In the rows, zero is written as 128.
One turn moves every row onto another: examples first, then more rows asked
tiga: [143 132 142 143 112 116 124  96 158 130 107 113 112 144 123]
zef: [129  84 133 133 126 127 105  88 133 114 133  96  95 124 123]
fon: [136 139 123 120 144 153 127 105 141 122 111 129 109 136 127]
puv: [156  89 149 140 110 116 114  94 117 147 120 111 115 118 103]
ril: [145  84 138 122 119 152 135 110 109 124 130 115 100 116 107]
gami: [147 137 123 130  94 142 131 111 143 135 101 125 101 110 108]
Zoril: [142 136 124 116 135 152 133  92 152 134 118 146 106 134 127]
tipe: [142  98 146 127 127 119 112  93 117 137 152 118  91 133 114]
sugi: [150 111 124 139 129 128 123 111 173 116 138 149 109 112 140]
tirer: [152  91 141 139 102 117 104  89 125 149 122 113 103 103 102]
monel: [174 100 141 130 134 129 115  89 177 140 118 129 112 107 110]
Nemat: [132  99 126 108 124 127 115 100 110 146 136 114  91 113 108]
fitid: [148 137 124 131  94 140 131 111 142 132 100 125 102 109 108]
far: [148  93 129 145 137 113 130  85 157 109 120 138 116 116 142]
kom: [140  99 134 113 117 129 119  96 114 145 148 128  87 116 105]
fud: [152  88 145 136 114 114 112  96 118 149 116 103 118 118 106]
Fera: [136  82 126 110 120 149 137 104 115 136 123 113 106 114 112]
supoz: [131 100 136 120 134 116 107  99 115 136 142 106  96 131 116]
Veka: [149  99 112 134 127 142 137 113 131 109 109 141 107  83 127]
Zopum: [151  94 138 141 105 118 101  94 117 144 122 105 105 103 104]
visup: [150 135 125 131  92 142 130 110 142 135 101 127 101 111 110]
zuk: [131 139 115 119 135 149 116  89 155 126 114 133  99 127 132]
dadon: [141 117 119 143 138 130 115 124 163 105 129 131 114 111 140]
pesev: [148  96 132 151 142 115 127  93 151 102 120 131 117 115 143]
Rusu: [167 110 132 132 143 139 113 121 151 128 101 106 117  95 103]
lupel: [148  95 110 129 123 140 139 103 138 119 109 146 108  84 126]
niz: [150  87 144 134 110 115 117  90 121 153 119 110 117 119 107]
ravad: [138  82 141 138 119 127 107  82 138 113 145 109  87 127 122]
lef: [174 110 145 146 141 134 105 110 161 120 116 112 113 107 108]
Gem: [150 140 135 130 134 155 129 104 142 119 124 143 103 135 126]
figet: [147  78 138 116 113 149 141  98 117 137 132 126  98 116 108]
Mim: [145  92 134 135 103 116 104  90 121 150 117 105 107 104 104]
Badoz: [158 105 128 126 147 126 108 101 170 136  99 105 120 103 114]
Mizus: [131  97 136 115 126 115 111  85 123 147 144 115  93 130 114]
rer: [141 113 110 124 138 138 132 133 154 121 119 135 121 103 133]
kelut: [131  79 131 125 118 122 109  76 145 126 135 106  92 126 126]
tud: [143 130 141 143 114 114 124  96 158 129 108 114 114 145 125]
gutud: [144 140 125 129 127 150 119  87 155 122 126 144  92 129 128]
Lafu: [155  98 116 136 121 142 139 107 135 112 113 148 105  85 124]
riv: [141  94 125 144 145 113 127  90 155 109 112 126 118 116 144]
vokod: [145 132 142 142 111 116 124  98 159 128 106 115 114 144 124]
dis: [136 109 109 127 136 123 122 111 174 121 125 135 115 111 144]
Perig: [139 102 135 118 124 130 114 109 103 136 143 118  87 116 105]
bef: [164 100 127 116 134 134 121  99 169 150 104 124 116  93 107]
gol: [140 144 122 132 136 152 112 100 146 111 120 131  97 127 126]
pibod: [156 116 124 138 129 142 134 133 154 114 133 148 113 107 133]
modag: [148 108 114 121 128 138 139 118 163 128 128 154 117 104 135]
somuf: [183 106 145 137 130 142 119 107 160 134 119 131 110  98 101]

zef -> Fera
tirer -> puv
Now these:
sugi -> pibod
lef -> Rusu
zuk -> Zoril
pesev -> Veka
tipe -> Perig

One turn moves every row onto another: examples first, then more rows asked
ropo: [155 128 126  98 108  79  95 138 133 129 124 153 103 121 137 118  75 144
 156 152 132]
Zopef: [108 148 113  92 120 124 111 141 129 122 107 117 125 153 154 118  90 145
 147 139 139]
bizak: [137 130 125 100  84 112 157 155 124 135 123  99 104 104 145 123 100 145
 145 136 135]
Nadot: [129 108 116 119  81  87 101 128 155 152 108 121 104 128 127 122 107 156
 117 144 147]
Sopav: [144 131 110 118 114  93 127 118 156 166 103 125 113 107 135 131 115 139
 129 154 147]
mutu: [112 132 129 118 125  90 135 141 119 115 133 139 118 127 146 112 100 170
 150 157 143]
sep: [108 123 128 109 111  96 125 149 132 135 141 129 126  98 154 115 105 126
 148 167 156]
bifu: [113 140 136 114 108 116 132 114 121 109 129 130 107 130 150 121 102 177
 162 151 152]
Zemu: [143 129 137 119 107 111 131 123 114 117 139 130 127 117 122 114 103 177
 149 168 148]
kavu: [138 126 143  74  90 103  96 126 143 154 108 128 108 117 129 101 126 154
 127 142 140]
Tuso: [121 144 119 100  97  89 103 158 110 138 116 123 127 131 137 118 100 114
 146 138 121]
fode: [137 121 121  87  88 111 144 152 149 148 116 112  84 103 153 133 103 146
 140 137 149]
ruk: [122 111 123 122  81  96  96 126 141 130 115 102 105 143 119 122 112 163
 132 138 150]
ful: [151 150 122 117 111  93 119 128 124 116 128 135 110 129 136 121  88 181
 156 158 147]
gakif: [131  97 124 104 110  99 114 127 149 160 107 129  87 117 152 149 105 154
 141 132 140]
mado: [132 115 130 101  92 115 107 160 106 132 134 106 123 125 114 137 107 117
 154 150 142]
papo: [117 158 122 103 103 112 117 108 148 124 118 128 100 121 160 122 102 132
 165 152 163]
robop: [151 133 129  93 104 110 121 123 148 168 110 117 114  93 154 131 122 152
 138 148 145]
pib: [130 106 140  86 127 101 121 116 144 161 106 140 100 117 133 127 121 139
 138 141 134]
susu: [133 129 146  84 101  87  90 140 131 134 114 115 111 133 119  94 123 157
 137 138 135]
til: [143 103 140 111  84 124 110 103 125 130 135 138 111 113 122 125  93 142
 154 160 147]
muve: [155 130 115 100 104 143 115 128 123 124 114 113 125 143 112 127  84 148
 146 158 145]
dedaz: [ 97 120 119 103 112 134 121 146 120 127 122 114 141 142 144 118  96 141
 135 151 141]
velin: [115 136 121 112  70 127 110 120 116 131 118 109 121 138 135 134 103 121
 153 137 136]
Lor: [130 128 119  95 111 103 158 126 151 146 103 127  92 120 119 117 113 119
 134 147 145]
Seb: [135 146 116 108 107  99 162 125 139 130 104 117  96 129 121 112  99 125
 145 137 135]
Pepu: [157 129 111  95 118 116 110 160 120 129 121 119 129 136 120 123  77 149
 140 156 133]
mafot: [141 148 114  98 100 104  99 138 124 124 111 114  99 148 116 138 100 118
 166 141 142]

Nadot -> fode
bizak -> susu
Zopef -> muve
Now these:
Zemu -> mutu
Tuso -> mafot
til -> sep
robop -> pib

One turn moves every row onto another: examples first, then more rows asked
zevab: [ 77 143 139 104  90 110 140 135  92  85  90 119 149 153 157 124 119 114
 152 127 114 131 144 119 121 143 135 149 158  86 125 120  96 117 113  91]
gufet: [104 154 123 107  69 156 117 149 153 138 149 128 135 139 158 121 108  93
 135 145 119 158 137 121 135 160 121 138 157 112 148 121 117  78 139 115]
mip: [ 72 139 151  99  86 118 143 132  97  82  96 113 145 148 158 126 122 122
 148 119 125 128 141 119 122 131 134 145 146  88 121 106 107 128 112  97]
Kot: [ 78 163 145 114  91 143 107 147 145 155 116 145 123 149 161 123 114 111
 156 140 119 171 135 118 126 134 123 118 163  94 111 149 112  73 143  98]
Nodet: [101 165 136 110  82 154 116 155 130 135 124 128 110 156 160 143 104  92
 128 139 140 155 138  88 114 139 117 142 165 106 140 120 138  81 143  78]
Ramal: [ 83 181 156 117  71 157 116 155 153 139 140 125 129 144 160 125  96 137
 146 134 125 172 149 121 134 145 126 118 153  98 131 125 136 112 135 104]
did: [ 96 158 143  96  90 114 132 116 110  83 118 113 161 158 151 100 122 105
 143 137 118 136 158 106 113 126 120 149 156  95 103 118 103 113 111 105]
Zezor: [ 96 146 135 116  77 150 107 162 149 143 126 134 122 127 156 119 113 115
 154 139 116 167 131 146 134 148 105 127 153 105 155 110 122  96 122 107]
teli: [ 86 134 137  92 100 125 138 118 107  77 112 124 145 151 156 116 130  94
 137 144 120 130 143  96 115 134 129 148 156 101 112 102 103 111 100 106]
latu: [ 96 162 141 105  84 155 133 135 127 143 143 117 118 157 157 140 110 107
 124 137 143 154 134 124 121 145 112 137 142 113 136 107 121  65 159 111]
lago: [ 88 164 148 106  69 163 111 151 158 126 144 129 125 150 165 127 102 103
 122 131 134 162 141  89 139 141 137 137 149 112 134 124 153 102 132 106]
Puf: [ 78 166 155 118  88 147 133 141 127 153 124 134 116 155 156 141 102 139
 130 131 127 157 135 136 125 163 120 116 150 101 129 114 115  83 150 109]
rogen: [ 69 144 142 110  80 159 111 147 148 148 122 148 107 126 154 132 124 108
 145 134 136 153 125 133 124 116 107 114 141  94 124 111 124  92 125 106]
baruf: [ 95 132 149 105 104 126 106 142 101 113 123 134 112 134 169 119 110  92
 128 113 139 141 176 118 126 116 128 132 146 103 102 161 119 111 133 105]
Ziz: [ 80 148 148 121  87 153 119 163 132 141 111 144  92 138 162 145 113 118
 141 140 129 154 127 121 124 160 115 126 158 103 141  98 131  95 127  86]
kezon: [ 97 158 133 111  91 148 103 152 147 146 131 135 121 150 167 119 119  87
 139 147 119 158 133 102 126 139 118 126 160 112 107 140 121  67 147  96]
fuvu: [ 94 145 131 106  85 129 139 142  95 111  99 116 129 150 169 142  95 104
 123 117 139 129 167 118 143 138 119 146 139 105 144 144 107 106 143  77]
Lofo: [ 79 152 152 119  82 151 119 160 132 138 111 141  88 138 160 146 114 111
 146 147 135 153 131 113 121 154 117 134 158 103 142 102 133  91 134  81]
mafa: [ 86 136 151 106 107 113 124 135  96  96 113 127 135 148 157 105 122 116
 154 124 117 139 159 115 117 113 128 133 150  86  94 129 116 128 101  99]
Gok: [ 79 166 155 117  85 144 138 133 125 150 128 129 114 152 153 140 106 131
 136 136 135 156 135 137 124 155 120 124 148 105 134 115 114  73 158 111]
Nim: [ 88 173 147 103  64 167 111 152 160 131 154 123 128 143 165 129 103 106
 129 135 132 159 145 101 134 147 129 134 153 106 127 119 143 107 135 103]
munob: [ 90 125 140 108 104 108 132 132  92  86 113 124 140 143 155 103 125 112
 158 129 119 142 150 131 112 124 129 133 150  91 104 120 101 111 104 112]
bemi: [ 98 155 154  95  97 112 129 125 106  81 116 114 154 160 158 106 121 111
 132 138 108 132 154 100 118 148 133 153 164 104 105 113 108 122 116 109]
Kib: [ 71 164 144 117  88 144 110 142 142 157 117 148 123 151 158 130 112 113
 153 134 123 168 141 124 122 139 117 114 159  87 112 145 110  73 135  99]
todo: [ 79 140 144 102  96 110 146 126  88  96  92 119 146 155 158 129 118 111
 150 122 115 129 148 117 122 141 128 150 157  87 130 122  98 117 108  89]
fal: [103 154 139 102  79 154 136 131 128 137 141 113 126 154 155 140 105 103
 119 130 149 154 131 116 120 131 114 126 141 114 142 108 124  70 157 108]
bof: [105 155 121 107  75 152 121 146 148 135 144 135 135 143 152 118 105  94
 120 142 120 156 132 118 136 152 129 145 155 114 153 129 121  78 141 123]
nevem: [ 88 157 142 100  82 161 108 145 150 142 145 127 117 139 160 122 124 100
 121 140 134 146 126 114 128 114 114 120 137 114 104 116 132  86 149 112]
pafeb: [ 82 140 149 109 102 111 125 139  94  84 112 123 134 147 157 108 121 118
 155 127 121 141 156 116 107 118 135 135 154  84  94 123 114 125 102 102]
senar: [ 93 123 142 106 110 108 129 131  94  98 113 125 139 143 154 101 125 109
 154 128 113 136 152 129 119 116 123 133 147  91 104 128 103 117 101 108]
dusa: [ 72 145 145 104  83 158 107 149 148 145 127 141 108 127 154 126 127 113
 144 139 135 155 120 132 128 108 113 115 141 101 122 113 125  93 137 112]
dusi: [111 149 140 114  89 145 104 151 140 144 129 134 125 145 161 114 122  82
 136 143 122 159 132  96 124 143 122 123 152 117 119 145 125  66 146  96]
sagog: [ 91 151 132 124  90 137 118 136 125  96 117 123 128 129 180 126 106  85
 123 128 116 155 166 119 149 132 129 140 139 122 151 156 126 128 105 111]
los: [ 96 142 141  93  90 119 128 122 116  76 115 116 151 148 154 100 129  94
 146 141 123 136 151 102 115 123 117 150 151 101 108 104 113 119  99  99]
Dobid: [ 87 161 133 121  88 138 124 129 121 100 125 120 135 132 175 127 104  96
 113 123 117 151 169 128 148 127 131 140 134 117 146 157 120 129 115 123]
zaz: [ 81 152 146 125  88 107 132 130 113  75 102 122 141 141 166 110 122 107
 149 137 103 142 148 118 124 140 134 139 156  98 120 123 116 134  91 106]
Gatem: [100 148 128 118  76 150 117 160 150 139 134 134 123 125 154 119 108 112
 154 148 116 167 133 140 136 153 112 126 157 108 157 113 118  95 127 108]
rak: [ 92 163 144 110  85 158 115 155 132 135 129 126 102 156 166 144 111  95
 134 143 140 157 140  94 118 152 114 148 160 108 133 110 138  78 141  80]
vazi: [ 99 114 142 106 104 125 110 140 103 114 123 134 113 126 167 117 115  85
 130 116 140 141 169 128 130 117 125 129 141 109 111 155 113 104 131 109]
mesoz: [ 84 146 147 123  91 107 134 128 115  85 107 124 141 141 164 111 117 107
 145 132  99 137 154 118 130 143 133 142 159  98 125 125 117 140  86 107]
vul: [ 97 159 152 104  79 160 107 149 139 140 147 129 117 137 152 119 126  99
 117 134 139 142 131 108 122 114 120 124 133 112 110 124 139  89 152 112]
lasi: [ 74 139 152  97  91 119 146 126  92  92  99 114 141 150 157 130 120 116
 143 117 125 125 146 118 123 127 127 149 147  86 126 110 109 129 108  92]
libap: [ 91 136 136 102  81 134 140 143  99 107 103 113 124 143 172 144  99 104
 122 115 146 129 161 118 144 131 118 142 129 110 144 131 118 115 138  76]
rufu: [ 80 157 145 120  86 106 138 121 110  80 113 117 148 141 158 108 122 115
 140 133 105 136 147 133 124 133 133 135 147  98 119 119 107 132 101 125]
vabul: [ 84 179 157 119  74 151 109 157 150 146 132 127 131 149 161 124 100 137
 148 127 120 174 147 129 131 146 117 121 154  95 128 127 134 107 132 104]
gor: [100 136 150  92  95 117 130 125 109  76 116 113 146 148 159 105 130 102
 132 139 114 129 144 106 120 143 128 150 155 111 115  95 111 124 108 110]
tel: [ 82 154 143  92  98 125 139 113 105  82 117 122 152 161 153 117 122 107
 131 139 119 131 153  96 112 132 135 148 156  96 101 114 103 114 108 109]
lasuz: [ 85 150 147 118  89 108 141 118 112  87 117 120 148 142 159 110 116 114
 136 127 101 133 154 132 132 135 132 136 148  99 124 121 112 138  97 121]

Kot -> Gatem
latu -> nevem
dusi -> bof
Now these:
vazi -> Dobid
todo -> senar
Puf -> rogen
munob -> rufu
gor -> tel

